Each row has a name. Each question is about the rows just above it.

[ 3.74 -6.15  0.51  0.41  8.29 -3.93  4.76  0.27  2.21 -5.18 -0.39 -0.03
  0.14] -> j_566
[ 3.74 -6.15  0.51  0.42  8.29 -3.93  4.76  0.27  2.20 -5.18 -0.39 -0.03
  2.79] -> j_15
[ 3.74 -6.15  0.51  0.41  8.29 -3.93  4.76  0.27  2.20 -5.18 -0.39 -0.04
 -1.18] -> j_661
How many entries does [ 3.74 -6.15  0.51  0.42] have? -> 4
[ 3.74 -6.15  0.51  0.41  8.29 -3.93  4.76  0.27  2.21 -5.18 -0.39 -0.03
  0.14] is in which row? -> j_566
Go on from [ 0.27  2.20 -5.18 -0.39 -0.03] to the end of its row. -> [2.79]
Go on from [ 2.20 -5.18 -0.39 -0.03] to the end of its row. -> [2.79]
How many entries does [ 3.74 -6.15  0.51] have? -> 3
Number of entries in [ 3.74 -6.15  0.51  0.41  8.29 -3.93  4.76  0.27  2.21 -5.18 -0.39 -0.03
  0.14]: -> 13
How many entries does [ 3.74 -6.15  0.51  0.41  8.29 -3.93  4.76  0.27  2.20 -5.18 -0.39 -0.04
 -1.18] have? -> 13

[ 7.84 -2.86  0.00  0.00]  j_15
[ 7.84 -2.86  0.00  7.14]  j_661
[ 5.26 -2.86  0.00  0.00]  j_945
How many entries does [ 7.84 -2.86  0.00] have? -> 3
[ 5.26 -2.86  0.00  0.00] is in which row? -> j_945
Whose row is [ 7.84 -2.86  0.00  0.00]? -> j_15

[ 1.75  3.31 -0.90  0.83 -0.29 -0.99  0.30 -0.31 -1.18 -6.07 -7.94 -3.18
 -3.17  3.30  0.76  1.17 -0.21 -0.76 -0.12] : j_944
[ 0.25  0.75 -2.25 -0.38 -1.50 -3.17 -0.82 -0.23 -4.48 -1.53 -1.59  0.48
 -0.37  2.95 -0.99  0.10 -1.02 -3.27 -0.53] : j_566
[-3.19 -4.17 -4.79 -0.79 -2.30 -4.67 -1.60 -1.71 -6.77 -6.07 -7.93 -3.18
 -3.17  1.07 -2.35 -5.09 -0.86 -5.71 -4.11] : j_661
[-2.32 -1.70 -0.10  0.49 -0.32  2.11  1.09  0.02  1.20 -1.43 -2.51 -0.17
 -0.18 -1.51 -0.33 -1.82 -0.13  1.19 -0.69] : j_136
How many entries does [-3.19 -4.17 -4.79 -0.79 -2.30 -4.67 -1.60 -1.71 -6.77 -6.07 -7.93 -3.18
 -3.17  1.07 -2.35 -5.09 -0.86 -5.71 -4.11] have? -> 19
Count the entries of [-3.19 -4.17 -4.79 -0.79 -2.30 -4.67 -1.60 -1.71 -6.77 -6.07 -7.93 -3.18
 -3.17  1.07 -2.35 -5.09]: -> 16
How many entries does [-2.32 -1.70 -0.10  0.49 -0.32  2.11  1.09  0.02  1.20 -1.43 -2.51 -0.17
 -0.18 -1.51 -0.33 -1.82 -0.13  1.19 -0.69] have? -> 19
How many entries does [ 0.25  0.75 -2.25 -0.38 -1.50] have? -> 5
Number of entries in [-2.32 -1.70 -0.10  0.49 -0.32]: -> 5
Go on from [-6.07 -7.93 -3.18 -3.17] to the end of its row. -> [ 1.07 -2.35 -5.09 -0.86 -5.71 -4.11]

[ 0.37  1.78 -4.89 -2.60 -0.30]  j_15
[ 3.52  3.38 -5.79  5.27  2.82]  j_661
[-1.50  3.38 -5.78 -1.25  3.62]  j_572
[ 0.53 -3.77 -5.36 -2.16 -0.34]  j_566
[-4.26 -0.97 -0.75 -0.05 -1.48]  j_954
[ 1.28 -4.64  0.57  2.04 -2.23]  j_136
[-2.89  4.37 -1.19  5.27  2.82]  j_764
[ 0.53 -3.77 -5.35  1.50  6.58]  j_729
[-0.03  1.78 -4.90 -2.60  1.26]  j_944
Count the entries of [3.52 3.38]: -> 2
Number of entries in [ 0.37  1.78 -4.89 -2.60]: -> 4
After [ 3.38 -5.78], its row goes on with -> [-1.25  3.62]
How many entries does [-0.03  1.78 -4.90] have? -> 3
The rest of the row after [ 0.53 -3.77 -5.35]: -> [1.50 6.58]
Count the entries of [-2.89  4.37 -1.19]: -> 3
After [ 1.78 -4.90 -2.60], its row goes on with -> [1.26]

[-6.31  2.07 -4.94 -1.13] -> j_572
[-6.31  2.06 -4.94 -1.13] -> j_944
[ 0.77 -3.24  0.04 -2.01] -> j_954
After [ 2.07 -4.94], its row goes on with -> [-1.13]
The rest of the row after [ 2.06 -4.94]: -> [-1.13]
The rest of the row after [-6.31  2.07]: -> [-4.94 -1.13]
Number of entries in [-6.31  2.07 -4.94 -1.13]: -> 4

[ 2.53 -5.30 -0.55 -2.77 -2.47] = j_764
[-1.54  0.88 -7.52 -0.06  3.12] = j_945
[ 0.14 -1.08 -1.06 -1.32  3.12] = j_729
[ 0.14 -1.09 -1.06 -1.32 -2.44] = j_944
[ 1.72 -3.24 -1.63  2.06 -0.59] = j_954
The rest of the row after [ 0.14 -1.09 -1.06 -1.32]: -> [-2.44]
How many entries does [ 0.14 -1.08 -1.06] have? -> 3
Number of entries in [ 0.14 -1.08 -1.06 -1.32  3.12]: -> 5
Count the entries of [-1.54  0.88 -7.52 -0.06]: -> 4
Number of entries in [ 0.14 -1.09 -1.06 -1.32]: -> 4

[-0.19  1.28 -0.76  1.27  0.67  0.49]  j_15
[-0.19  1.28 -0.76  1.27  0.67  1.80]  j_945
[-0.23  0.00  0.78 -1.85 -1.08  0.62]  j_954
[ 0.06  1.01 -6.59 -3.44 -4.68  0.25]  j_944
[ 0.89  0.00  0.79 -1.85 -1.08  0.62]  j_566
Count the entries of [-0.23  0.00  0.78 -1.85 -1.08  0.62]: -> 6
Go on from [0.00 0.79] to the end of its row. -> [-1.85 -1.08  0.62]
Number of entries in [ 0.89  0.00  0.79 -1.85]: -> 4

